In the data rows, 500 means zero.
Every row has a hidden score from 0 to 20. What is each row's score? 10 is about the middle. The score is a weighted sum of the row's numbers plus the product of two more (or one squared), each taken from its middle value.
array([529, 409, 585, 524, 517, 468, 529, 488, 379, 504, 417, 457, 540, 452, 470, 578, 503]) -> 10
array([521, 341, 528, 569, 503, 499, 567, 558, 535, 504, 467, 499, 555, 447, 386, 583, 568]) -> 11
array([477, 486, 465, 600, 535, 525, 607, 595, 563, 337, 328, 437, 409, 476, 750, 658, 498]) -> 13
array([557, 462, 276, 378, 370, 312, 494, 556, 418, 609, 664, 413, 485, 300, 544, 505, 621]) -> 12
array([463, 502, 588, 512, 525, 450, 471, 588, 431, 581, 434, 516, 507, 566, 446, 422, 530]) -> 7
array([471, 697, 298, 332, 459, 483, 199, 629, 521, 589, 543, 409, 353, 239, 536, 598, 376]) -> 13
array([545, 462, 450, 548, 481, 373, 509, 570, 391, 536, 466, 459, 547, 555, 459, 598, 429]) -> 9
array([476, 381, 545, 503, 551, 491, 562, 528, 434, 570, 444, 400, 504, 426, 514, 626, 421]) -> 11
array([617, 530, 551, 395, 171, 207, 261, 831, 696, 795, 865, 417, 437, 272, 624, 700, 618]) -> 12
array([476, 291, 698, 499, 388, 588, 337, 324, 402, 442, 224, 611, 712, 416, 449, 442, 619]) -> 9
array([466, 651, 663, 539, 649, 588, 478, 503, 575, 362, 352, 411, 576, 486, 648, 537, 539]) -> 11
array([530, 430, 553, 612, 624, 411, 584, 582, 346, 529, 459, 480, 466, 576, 488, 563, 435]) -> 7
array([412, 665, 627, 325, 280, 478, 445, 677, 614, 548, 535, 534, 485, 544, 214, 612, 262]) -> 12
array([472, 358, 514, 560, 556, 560, 639, 524, 476, 511, 449, 475, 400, 477, 514, 662, 450]) -> 10
array([620, 580, 376, 540, 276, 286, 439, 735, 559, 677, 538, 644, 303, 486, 687, 550, 494]) -> 12
array([273, 303, 648, 511, 684, 731, 603, 311, 468, 554, 527, 648, 415, 661, 573, 606, 552]) -> 9
array([474, 632, 612, 481, 452, 512, 572, 447, 683, 564, 488, 633, 601, 393, 399, 408, 575]) -> 11
array([503, 302, 615, 363, 375, 576, 363, 743, 381, 604, 679, 466, 323, 596, 301, 422, 366]) -> 11
array([510, 460, 333, 547, 498, 455, 433, 569, 393, 516, 441, 374, 550, 393, 484, 656, 415]) -> 11
array([747, 311, 713, 627, 618, 354, 421, 437, 376, 378, 362, 335, 475, 722, 454, 448, 496]) -> 1
array([446, 546, 492, 502, 454, 520, 444, 551, 513, 576, 531, 440, 472, 422, 426, 590, 379]) -> 11
array([421, 357, 558, 548, 505, 523, 548, 541, 402, 606, 488, 568, 500, 567, 366, 605, 492]) -> 9
array([604, 575, 474, 577, 289, 298, 488, 760, 599, 731, 499, 624, 383, 555, 665, 631, 484]) -> 11
array([509, 441, 533, 512, 502, 484, 460, 481, 396, 507, 392, 486, 564, 461, 431, 545, 539]) -> 9
array([675, 432, 467, 582, 409, 404, 735, 549, 613, 496, 342, 458, 510, 575, 612, 626, 412]) -> 15
array([528, 349, 868, 491, 683, 727, 798, 503, 647, 262, 431, 534, 217, 644, 749, 584, 583]) -> 17
array([319, 540, 573, 662, 684, 791, 646, 231, 483, 349, 717, 528, 250, 894, 732, 256, 763]) -> 7
array([473, 605, 503, 494, 617, 410, 671, 516, 332, 485, 527, 615, 617, 595, 601, 607, 388]) -> 12
array([830, 569, 518, 608, 369, 215, 489, 40, 257, 430, 999, 537, 512, 918, 732, 423, 788]) -> 10
array([389, 572, 608, 657, 646, 530, 519, 676, 431, 490, 407, 602, 329, 799, 484, 266, 530]) -> 2
array([389, 399, 493, 507, 661, 644, 725, 445, 516, 427, 429, 444, 94, 599, 600, 601, 382]) -> 4
array([362, 640, 482, 499, 490, 528, 476, 489, 733, 527, 352, 580, 404, 433, 389, 364, 474]) -> 5
array([440, 443, 593, 418, 455, 473, 514, 493, 693, 515, 509, 422, 565, 408, 345, 493, 447]) -> 10
array([264, 641, 425, 502, 594, 604, 343, 353, 360, 631, 734, 353, 429, 506, 448, 600, 591]) -> 8
array([589, 624, 460, 474, 504, 331, 309, 555, 331, 545, 542, 302, 512, 345, 544, 659, 488]) -> 9
array([401, 541, 511, 581, 575, 864, 399, 302, 583, 413, 670, 445, 506, 504, 657, 333, 680]) -> 14
array([437, 359, 319, 586, 427, 429, 611, 646, 526, 363, 242, 517, 324, 667, 614, 601, 503]) -> 13
array([489, 457, 521, 508, 551, 446, 550, 560, 471, 545, 457, 441, 491, 498, 482, 594, 453]) -> 9
array([498, 520, 588, 501, 460, 375, 460, 680, 520, 605, 436, 354, 540, 368, 276, 549, 355]) -> 8
array([538, 400, 343, 337, 418, 244, 529, 540, 428, 565, 598, 362, 548, 286, 508, 501, 632]) -> 7
array([455, 540, 107, 407, 284, 707, 312, 697, 566, 553, 478, 784, 295, 625, 467, 268, 430]) -> 11
array([606, 721, 413, 347, 429, 73, 33, 643, 296, 807, 795, 377, 428, 174, 697, 655, 775]) -> 2
array([446, 524, 558, 552, 457, 477, 542, 521, 475, 487, 509, 688, 490, 597, 339, 477, 404]) -> 8
array([500, 417, 547, 512, 528, 485, 536, 499, 418, 520, 417, 408, 534, 422, 478, 610, 456]) -> 11
array([310, 471, 631, 635, 660, 790, 658, 259, 500, 537, 731, 488, 417, 694, 676, 367, 664]) -> 9
array([889, 288, 513, 562, 450, 287, 585, 270, 386, 369, 557, 439, 554, 185, 522, 489, 762]) -> 12
array([536, 771, 201, 545, 370, 778, 241, 712, 999, 318, 272, 668, 331, 377, 94, 149, 388]) -> 7
array([487, 455, 704, 793, 477, 587, 501, 486, 640, 470, 376, 634, 768, 463, 154, 484, 697]) -> 14
array([401, 431, 811, 265, 413, 715, 390, 463, 933, 584, 303, 410, 860, 547, 487, 460, 503]) -> 15
array([463, 725, 369, 501, 543, 671, 580, 465, 220, 397, 517, 849, 499, 650, 493, 541, 242]) -> 13
array([324, 614, 355, 532, 523, 585, 395, 342, 356, 547, 566, 349, 519, 504, 340, 563, 456]) -> 9
array([424, 377, 396, 571, 409, 470, 611, 685, 536, 386, 272, 567, 253, 645, 563, 559, 544]) -> 11
array([409, 228, 702, 351, 396, 602, 438, 409, 743, 590, 262, 403, 729, 415, 462, 511, 524]) -> 10
array([487, 588, 511, 470, 548, 410, 379, 604, 398, 594, 562, 389, 472, 400, 517, 675, 515]) -> 10
array([442, 526, 491, 451, 570, 504, 502, 558, 424, 566, 465, 412, 516, 457, 471, 634, 444]) -> 11
array([306, 366, 464, 383, 497, 690, 313, 471, 609, 436, 614, 319, 506, 397, 404, 422, 457]) -> 6
array([355, 494, 578, 689, 459, 631, 452, 428, 779, 385, 450, 702, 639, 518, 168, 414, 634]) -> 14
array([708, 235, 544, 554, 484, 330, 651, 368, 404, 459, 518, 474, 454, 244, 603, 593, 742]) -> 13
array([552, 506, 475, 509, 417, 394, 473, 597, 484, 567, 445, 432, 539, 492, 370, 575, 367]) -> 10
array([999, 434, 567, 598, 821, 164, 759, 0, 306, 171, 214, 101, 692, 508, 637, 421, 473]) -> 4
array([418, 634, 666, 564, 609, 582, 492, 506, 574, 381, 429, 365, 541, 497, 710, 567, 488]) -> 11
array([434, 683, 503, 345, 487, 426, 662, 604, 338, 548, 679, 787, 572, 597, 488, 532, 344]) -> 16
array([405, 180, 686, 541, 571, 580, 675, 402, 382, 684, 483, 513, 474, 459, 489, 671, 417]) -> 9
array([493, 459, 548, 551, 561, 463, 500, 547, 465, 563, 436, 467, 507, 448, 416, 530, 473]) -> 8
array([270, 324, 387, 481, 642, 882, 398, 438, 526, 99, 826, 346, 258, 538, 648, 281, 450]) -> 3
array([580, 604, 618, 499, 654, 560, 476, 514, 558, 439, 354, 455, 582, 477, 598, 501, 543]) -> 15
array([498, 345, 412, 546, 423, 519, 608, 773, 589, 456, 428, 381, 313, 629, 517, 498, 374]) -> 11
array([281, 554, 533, 493, 759, 713, 480, 481, 623, 269, 449, 228, 521, 423, 783, 666, 571]) -> 8
array([423, 362, 604, 577, 557, 571, 750, 364, 428, 522, 544, 461, 352, 633, 520, 592, 502]) -> 8
array([414, 653, 519, 509, 794, 545, 535, 598, 561, 258, 384, 241, 413, 355, 765, 744, 505]) -> 9
array([432, 801, 518, 589, 668, 782, 390, 135, 535, 483, 610, 446, 628, 588, 657, 272, 686]) -> 13
array([488, 474, 600, 397, 458, 496, 487, 655, 428, 551, 620, 601, 447, 570, 353, 592, 398]) -> 13
array([418, 571, 202, 447, 330, 635, 369, 682, 486, 587, 417, 804, 327, 595, 469, 214, 400]) -> 8
array([371, 740, 336, 446, 677, 503, 653, 453, 518, 459, 549, 318, 408, 361, 558, 563, 472]) -> 10
array([778, 552, 315, 521, 196, 148, 317, 582, 322, 650, 763, 397, 387, 272, 691, 570, 789]) -> 14
array([445, 477, 490, 448, 562, 480, 508, 579, 446, 567, 477, 398, 480, 452, 489, 658, 457]) -> 10
array([491, 253, 707, 438, 522, 596, 605, 556, 646, 485, 468, 718, 632, 384, 363, 304, 999]) -> 8
array([450, 114, 284, 597, 462, 663, 478, 397, 533, 615, 547, 727, 554, 578, 398, 260, 755]) -> 14
array([446, 407, 276, 532, 526, 685, 577, 525, 496, 423, 398, 566, 208, 646, 547, 507, 307]) -> 6
array([447, 326, 465, 487, 479, 539, 468, 617, 520, 399, 562, 338, 353, 491, 426, 525, 376]) -> 7
array([398, 655, 609, 536, 635, 535, 607, 475, 558, 378, 493, 387, 547, 434, 660, 644, 463]) -> 12
array([526, 513, 339, 431, 532, 305, 480, 502, 511, 593, 513, 506, 390, 374, 551, 484, 553]) -> 7
array([468, 447, 535, 543, 492, 489, 516, 512, 531, 556, 389, 603, 452, 457, 493, 532, 446]) -> 8
array([529, 329, 554, 589, 303, 705, 419, 471, 617, 452, 681, 576, 541, 466, 255, 152, 837]) -> 16
array([545, 432, 419, 555, 466, 414, 571, 603, 358, 402, 504, 573, 449, 670, 537, 564, 399]) -> 10
array([579, 668, 253, 425, 700, 340, 745, 363, 263, 352, 496, 576, 575, 561, 671, 505, 310]) -> 12
array([472, 366, 506, 569, 563, 583, 493, 463, 585, 329, 524, 719, 530, 500, 359, 333, 771]) -> 7
array([476, 469, 435, 517, 486, 463, 465, 569, 456, 539, 496, 392, 465, 427, 450, 576, 321]) -> 9
array([398, 524, 504, 710, 647, 830, 559, 234, 484, 333, 690, 502, 300, 784, 620, 290, 777]) -> 8
array([496, 331, 715, 500, 457, 562, 505, 433, 435, 507, 340, 404, 628, 362, 472, 596, 446]) -> 12
array([476, 568, 466, 531, 548, 503, 694, 572, 426, 443, 506, 601, 380, 606, 597, 638, 344]) -> 10
array([502, 296, 583, 463, 533, 611, 637, 573, 605, 409, 526, 561, 468, 364, 385, 320, 925]) -> 9
array([569, 564, 322, 486, 439, 335, 443, 595, 526, 674, 546, 583, 325, 434, 639, 491, 517]) -> 9
array([580, 549, 492, 454, 416, 406, 142, 592, 435, 647, 556, 573, 552, 350, 447, 527, 688]) -> 9
array([491, 465, 542, 514, 583, 609, 517, 555, 494, 453, 551, 365, 379, 421, 622, 636, 441]) -> 13
array([475, 631, 697, 452, 484, 519, 625, 433, 633, 531, 476, 642, 599, 371, 403, 412, 648]) -> 12
array([418, 406, 341, 492, 619, 597, 571, 496, 522, 595, 422, 507, 284, 519, 496, 358, 678]) -> 6
array([407, 738, 342, 451, 691, 507, 519, 509, 460, 346, 451, 198, 590, 59, 832, 874, 358]) -> 16
array([429, 441, 638, 474, 495, 576, 488, 549, 570, 376, 588, 394, 462, 460, 471, 582, 418]) -> 10
array([345, 622, 617, 396, 620, 578, 609, 482, 758, 303, 495, 210, 567, 392, 671, 658, 477]) -> 11
array([552, 504, 624, 552, 509, 391, 520, 418, 454, 624, 599, 392, 570, 583, 519, 405, 533]) -> 9
array([414, 513, 384, 439, 435, 447, 271, 556, 497, 718, 375, 681, 629, 379, 443, 492, 544]) -> 9
array([327, 449, 320, 385, 611, 960, 307, 474, 638, 81, 763, 280, 198, 507, 746, 231, 414]) -> 5
array([475, 454, 684, 687, 529, 571, 498, 483, 552, 485, 424, 564, 699, 435, 252, 521, 649]) -> 11
array([832, 670, 436, 512, 768, 204, 876, 138, 226, 119, 375, 647, 730, 656, 922, 632, 388]) -> 16
array([644, 424, 508, 607, 648, 617, 109, 122, 293, 521, 328, 468, 914, 542, 524, 143, 616]) -> 8
array([499, 442, 652, 515, 500, 521, 351, 642, 464, 629, 566, 563, 454, 537, 298, 437, 424]) -> 9
array([999, 339, 499, 558, 420, 319, 486, 237, 347, 331, 586, 394, 642, 223, 466, 418, 869]) -> 9
array([404, 454, 573, 535, 473, 506, 524, 578, 436, 571, 463, 524, 483, 635, 400, 570, 440]) -> 8
array([446, 554, 763, 532, 592, 575, 597, 523, 589, 359, 483, 426, 512, 587, 619, 643, 496]) -> 12
array([467, 428, 447, 487, 471, 493, 504, 577, 453, 538, 544, 395, 469, 450, 413, 513, 402]) -> 10
array([564, 370, 402, 493, 390, 476, 484, 604, 591, 582, 425, 545, 600, 365, 313, 548, 526]) -> 13
array([427, 365, 565, 547, 616, 599, 715, 473, 489, 476, 446, 474, 65, 599, 584, 658, 381]) -> 2
array([441, 295, 625, 479, 458, 485, 612, 441, 535, 542, 301, 418, 569, 385, 540, 609, 435]) -> 12
array([340, 507, 598, 283, 537, 616, 421, 407, 854, 290, 559, 322, 505, 548, 341, 363, 428]) -> 2
array([453, 515, 441, 377, 393, 461, 500, 598, 489, 624, 554, 387, 567, 384, 414, 453, 352]) -> 12
array([485, 463, 489, 491, 564, 475, 545, 582, 461, 558, 455, 421, 458, 487, 488, 581, 483]) -> 10
array([577, 485, 398, 411, 470, 423, 260, 461, 355, 575, 321, 318, 717, 292, 452, 441, 415]) -> 8
array([434, 829, 235, 409, 586, 658, 225, 487, 306, 477, 620, 662, 387, 557, 422, 421, 306]) -> 16
array([508, 407, 793, 474, 480, 487, 384, 712, 439, 628, 607, 484, 459, 555, 184, 479, 402]) -> 10
array([433, 556, 501, 541, 651, 523, 554, 601, 554, 262, 320, 353, 419, 432, 731, 650, 492]) -> 8
array([470, 317, 527, 437, 559, 443, 481, 493, 548, 542, 293, 522, 674, 459, 444, 552, 629]) -> 7
array([441, 590, 517, 554, 588, 813, 283, 286, 573, 447, 562, 437, 541, 431, 754, 225, 714]) -> 13
array([501, 388, 509, 558, 529, 491, 575, 544, 495, 511, 473, 477, 526, 471, 422, 574, 543]) -> 10
array([689, 436, 430, 543, 469, 367, 491, 457, 320, 422, 457, 343, 577, 520, 451, 503, 463]) -> 9
array([308, 526, 485, 657, 524, 595, 476, 402, 731, 318, 494, 728, 588, 513, 245, 365, 696]) -> 14
array([477, 494, 199, 213, 160, 409, 678, 741, 586, 661, 539, 558, 460, 373, 402, 288, 334]) -> 19
array([360, 511, 457, 547, 576, 665, 482, 396, 690, 328, 502, 682, 554, 505, 314, 291, 686]) -> 9
array([450, 441, 362, 596, 474, 397, 639, 715, 551, 359, 214, 461, 310, 581, 714, 647, 455]) -> 12
array([470, 340, 389, 500, 449, 526, 526, 713, 558, 399, 440, 345, 277, 568, 468, 470, 382]) -> 8
array([303, 711, 361, 370, 717, 530, 537, 506, 604, 361, 444, 86, 567, 49, 856, 932, 316]) -> 15
array([999, 376, 586, 614, 416, 433, 487, 110, 389, 196, 543, 361, 802, 371, 328, 377, 829]) -> 10
array([561, 610, 530, 517, 626, 378, 694, 446, 250, 361, 544, 659, 666, 764, 667, 677, 361]) -> 14
array([452, 681, 575, 378, 348, 453, 498, 610, 630, 526, 503, 530, 489, 521, 317, 641, 350]) -> 12
array([462, 286, 580, 548, 513, 435, 724, 438, 398, 533, 336, 452, 471, 360, 556, 614, 428]) -> 10
array([295, 276, 623, 583, 697, 650, 757, 291, 505, 410, 639, 495, 226, 695, 724, 502, 635]) -> 7
array([623, 414, 508, 587, 544, 393, 535, 256, 404, 588, 669, 263, 559, 603, 627, 343, 537]) -> 9
array([417, 543, 672, 529, 671, 628, 709, 468, 440, 406, 520, 362, 397, 501, 582, 742, 421]) -> 13
array([533, 269, 607, 662, 631, 363, 429, 626, 296, 602, 478, 359, 613, 432, 370, 427, 451]) -> 2
array([565, 405, 451, 521, 464, 447, 529, 567, 509, 543, 439, 481, 528, 435, 353, 560, 500]) -> 11
array([517, 373, 512, 584, 517, 512, 575, 541, 496, 488, 482, 496, 556, 472, 422, 591, 585]) -> 12
array([423, 626, 562, 361, 332, 484, 500, 646, 572, 523, 577, 581, 486, 598, 340, 632, 303]) -> 13
array([402, 357, 731, 402, 600, 673, 564, 475, 549, 649, 382, 785, 702, 437, 333, 352, 843]) -> 14
array([999, 408, 288, 424, 448, 113, 575, 0, 181, 351, 786, 216, 506, 571, 987, 439, 716]) -> 5
array([484, 472, 552, 517, 456, 481, 364, 634, 504, 646, 542, 424, 493, 291, 318, 459, 271]) -> 9
array([464, 471, 525, 475, 543, 485, 514, 574, 436, 535, 484, 449, 468, 520, 472, 617, 481]) -> 10
array([489, 535, 557, 522, 501, 465, 511, 521, 500, 568, 476, 483, 541, 473, 430, 552, 439]) -> 10
array([431, 427, 681, 510, 389, 560, 274, 402, 385, 455, 307, 840, 823, 514, 444, 280, 704]) -> 7
array([548, 564, 633, 528, 448, 457, 527, 474, 505, 620, 549, 477, 623, 481, 493, 558, 460]) -> 13
array([346, 654, 496, 502, 618, 567, 399, 381, 251, 640, 599, 388, 538, 392, 426, 764, 427]) -> 12
array([327, 633, 538, 335, 617, 516, 579, 487, 888, 299, 352, 171, 614, 298, 740, 693, 414]) -> 9
array([966, 371, 519, 560, 389, 222, 643, 442, 555, 433, 361, 380, 554, 559, 652, 527, 549]) -> 12
array([359, 659, 498, 527, 458, 561, 377, 489, 636, 575, 388, 662, 512, 502, 346, 410, 398]) -> 6
array([933, 381, 553, 536, 656, 197, 700, 268, 320, 269, 381, 265, 558, 632, 619, 520, 432]) -> 6
array([474, 754, 207, 399, 580, 619, 325, 546, 416, 482, 502, 614, 279, 524, 471, 426, 260]) -> 13
array([514, 405, 518, 537, 485, 498, 563, 548, 550, 511, 481, 496, 531, 443, 407, 600, 535]) -> 12
array([421, 943, 169, 261, 436, 871, 235, 563, 839, 181, 446, 597, 25, 564, 618, 266, 300]) -> 15
array([638, 456, 596, 504, 545, 410, 528, 448, 466, 463, 444, 388, 544, 493, 576, 527, 518]) -> 10
array([351, 779, 701, 583, 558, 657, 377, 183, 344, 697, 746, 612, 583, 816, 261, 300, 782]) -> 6
array([420, 315, 537, 537, 551, 529, 602, 511, 423, 627, 475, 573, 525, 470, 339, 594, 586]) -> 9
array([468, 745, 508, 259, 309, 247, 540, 779, 250, 582, 849, 647, 609, 490, 395, 480, 257]) -> 13
array([411, 656, 529, 555, 584, 600, 530, 351, 403, 471, 640, 364, 523, 575, 431, 513, 575]) -> 10
array([483, 379, 720, 508, 632, 542, 609, 465, 420, 546, 527, 446, 551, 322, 538, 724, 459]) -> 15
array([464, 446, 479, 478, 533, 449, 298, 463, 428, 620, 234, 699, 810, 588, 484, 441, 627]) -> 7
array([441, 613, 557, 376, 438, 381, 570, 679, 407, 556, 603, 578, 585, 461, 337, 518, 251]) -> 12
array([221, 877, 523, 365, 642, 635, 434, 471, 940, 343, 460, 95, 630, 137, 799, 831, 299]) -> 15
array([611, 616, 534, 553, 357, 401, 578, 700, 605, 614, 431, 568, 474, 597, 582, 629, 439]) -> 12
array([437, 333, 347, 489, 519, 564, 523, 604, 468, 479, 404, 451, 322, 457, 485, 433, 582]) -> 8
array([474, 214, 493, 345, 442, 375, 451, 572, 432, 590, 414, 489, 699, 413, 417, 433, 635]) -> 1
array([450, 422, 606, 455, 461, 540, 499, 499, 564, 580, 288, 386, 602, 411, 555, 666, 368]) -> 13
array([478, 459, 365, 354, 350, 420, 590, 671, 475, 668, 521, 403, 526, 283, 406, 534, 388]) -> 15
array([492, 606, 644, 442, 525, 505, 604, 459, 618, 490, 473, 609, 609, 407, 445, 424, 662]) -> 12
array([999, 358, 573, 596, 396, 361, 444, 217, 365, 197, 616, 375, 747, 333, 383, 356, 866]) -> 4
array([445, 631, 506, 458, 479, 395, 277, 607, 494, 709, 585, 409, 450, 328, 549, 621, 515]) -> 10
array([497, 429, 702, 665, 707, 448, 570, 567, 443, 482, 374, 407, 433, 522, 447, 538, 520]) -> 4
array([511, 430, 420, 566, 410, 477, 667, 696, 572, 487, 369, 420, 368, 616, 571, 580, 270]) -> 12
array([585, 430, 546, 542, 411, 485, 497, 483, 644, 340, 367, 404, 595, 469, 582, 436, 500]) -> 11
array([656, 437, 439, 468, 626, 559, 134, 296, 263, 571, 232, 362, 969, 304, 514, 325, 586]) -> 11
array([590, 579, 556, 525, 490, 519, 537, 569, 548, 485, 366, 488, 545, 530, 565, 512, 477]) -> 13
array([288, 520, 494, 724, 667, 824, 597, 115, 478, 272, 733, 582, 210, 879, 653, 212, 894]) -> 7
array([489, 599, 437, 590, 329, 439, 357, 516, 584, 591, 450, 596, 586, 507, 365, 400, 265]) -> 10
array([528, 671, 268, 453, 446, 500, 269, 677, 476, 708, 627, 712, 262, 500, 543, 501, 390]) -> 11
array([369, 686, 428, 466, 504, 549, 500, 497, 778, 507, 220, 532, 365, 389, 407, 321, 525]) -> 5
array([541, 182, 343, 595, 412, 565, 503, 451, 541, 482, 560, 691, 543, 544, 386, 376, 768]) -> 16
array([456, 461, 425, 449, 487, 479, 484, 615, 449, 552, 523, 351, 445, 364, 464, 644, 335]) -> 11
array([414, 694, 561, 494, 465, 698, 646, 506, 927, 298, 407, 706, 192, 691, 551, 395, 451]) -> 6
array([753, 399, 554, 478, 540, 335, 518, 370, 373, 336, 402, 284, 477, 580, 553, 521, 561]) -> 5
array([488, 229, 546, 574, 550, 607, 633, 475, 519, 635, 464, 641, 570, 382, 329, 511, 693]) -> 11
array([396, 148, 307, 621, 502, 727, 547, 358, 547, 637, 518, 740, 576, 513, 376, 328, 822]) -> 15
array([305, 632, 554, 472, 605, 488, 267, 451, 269, 736, 741, 465, 456, 372, 461, 736, 571]) -> 11
array([503, 148, 287, 611, 454, 610, 479, 442, 546, 546, 548, 738, 553, 542, 378, 288, 773]) -> 15
array([458, 362, 758, 511, 589, 620, 747, 504, 558, 414, 463, 453, 327, 588, 622, 698, 462]) -> 12
array([568, 429, 459, 467, 507, 379, 448, 349, 380, 540, 221, 687, 861, 635, 635, 372, 582]) -> 9
array([498, 149, 554, 595, 544, 617, 624, 452, 580, 588, 489, 680, 578, 346, 276, 493, 766]) -> 12
array([582, 338, 421, 585, 443, 431, 512, 565, 388, 410, 517, 615, 516, 667, 452, 479, 510]) -> 9
array([536, 552, 654, 563, 456, 384, 389, 623, 604, 550, 381, 420, 554, 394, 278, 557, 358]) -> 7
array([486, 477, 533, 509, 535, 449, 535, 544, 458, 550, 468, 419, 513, 492, 478, 612, 472]) -> 10
array([999, 500, 503, 441, 661, 157, 608, 0, 451, 304, 188, 287, 766, 455, 686, 395, 670]) -> 6
array([396, 887, 161, 316, 412, 269, 751, 484, 75, 379, 788, 999, 545, 524, 747, 673, 357]) -> 18
array([648, 387, 515, 620, 455, 308, 442, 612, 474, 533, 434, 471, 588, 417, 321, 473, 447]) -> 7
array([600, 559, 431, 499, 632, 543, 789, 481, 362, 323, 466, 688, 312, 754, 638, 568, 334]) -> 12
array([448, 533, 548, 515, 437, 483, 430, 474, 500, 760, 493, 561, 643, 559, 471, 447, 565]) -> 10
array([366, 582, 443, 507, 450, 547, 284, 499, 606, 690, 285, 759, 678, 462, 360, 431, 452]) -> 7
array([478, 573, 442, 520, 537, 535, 641, 588, 452, 426, 498, 600, 353, 625, 611, 606, 314]) -> 10
array([411, 705, 378, 440, 707, 489, 709, 448, 545, 398, 538, 287, 472, 234, 620, 635, 466]) -> 12
array([410, 462, 577, 535, 510, 644, 478, 384, 402, 658, 583, 611, 612, 570, 274, 122, 782]) -> 8
